In the data rows, 50 means zero.
Some points, one per row:
ndarray[35 56 49 57 51 41 38 53]
ndarray[47 46 57 54 48 48 50 54]
ndarray[49 46 59 53 47 49 50 53]
ndarray[42 48 53 52 48 45 48 54]
ndarray[60 54 51 50 47 60 52 50]
ndarray[59 54 50 49 47 59 52 50]
ndarray[60 54 51 50 47 59 53 50]
ndarray[51 47 59 53 47 50 54 57]
ndarray[38 56 48 58 51 44 46 55]
ndarray[41 47 55 54 50 45 46 54]
ndarray[64 59 45 46 47 66 48 48]
ndarray[33 59 46 55 51 39 36 53]
ndarray[57 49 53 47 44 55 53 52]
ndarray[51 0 0 28 99 64 41 28]
ndarray[44 48 56 54 49 44 48 55]
ndarray[52 47 59 50 47 50 58 57]
ndarray[63 59 49 48 47 61 49 50]
ndarray[52 0 0 26 99 60 41 32]
ndarray[33 59 45 54 51 39 38 53]
ndarray[61 55 47 49 46 62 48 47]
10 more points follow, each with its number after it:
ndarray[64 72 34 45 47 60 44 41] 0
ndarray[49 47 60 58 50 51 57 55] 1
ndarray[60 54 50 48 47 61 54 52] 2
ndarray[34 59 47 60 51 39 36 52] 3
ndarray[52 0 0 26 99 60 39 30] 4
ndarray[58 53 52 48 46 56 50 51] 5
ndarray[54 48 56 50 49 56 57 54] 6
ndarray[47 45 60 57 50 50 54 55] 7
ndarray[44 48 57 60 51 47 52 55] 8
ndarray[43 47 56 55 50 46 50 54] 9
Which of these numbered points is nearest to each point below, looking only along the 3 directions in which the first points spread most? Its number follows each.
ndarray[54 49 54 50 48 55 54 53] > 6
ndarray[54 47 56 48 46 53 55 54] > 6
ndarray[50 47 59 54 48 50 52 55] > 1
ndarray[65 61 45 48 46 65 50 48] > 2
ndarray[46 45 56 52 48 48 52 53] > 7
ndarray[29 62 43 57 51 37 21 51] > 3
Here are 10 other points, each followed by its number:
ndarray[52 45 54 47 46 52 52 52] 0
ndarray[55 49 53 48 47 57 55 52] 1
ndarray[57 51 52 50 48 58 53 51] 2
ndarray[61 44 39 0 47 3 99 0] 3
ndarray[52 46 57 52 48 52 58 54] 4
ndarray[32 63 44 57 51 38 23 52] 5
ndarray[52 48 57 53 48 52 55 54] 6
ndarray[46 46 57 53 49 48 53 56] 7
ndarray[36 55 49 59 51 42 42 53] 8
ndarray[56 50 54 53 47 57 52 51] 9
Which of these numbered points is nearest to each point below, looking only along the 3 directions in which the first points spread most? Its number follows each.
ndarray[37 55 50 60 52 44 45 54] > 8
ndarray[39 54 53 60 51 43 43 54] > 8
ndarray[53 47 55 43 44 50 48 53] > 0
ndarray[58 52 55 53 46 55 53 51] > 9
ndarray[51 46 55 48 47 51 55 53] > 0
ndarray[50 43 57 48 46 49 52 53] > 4
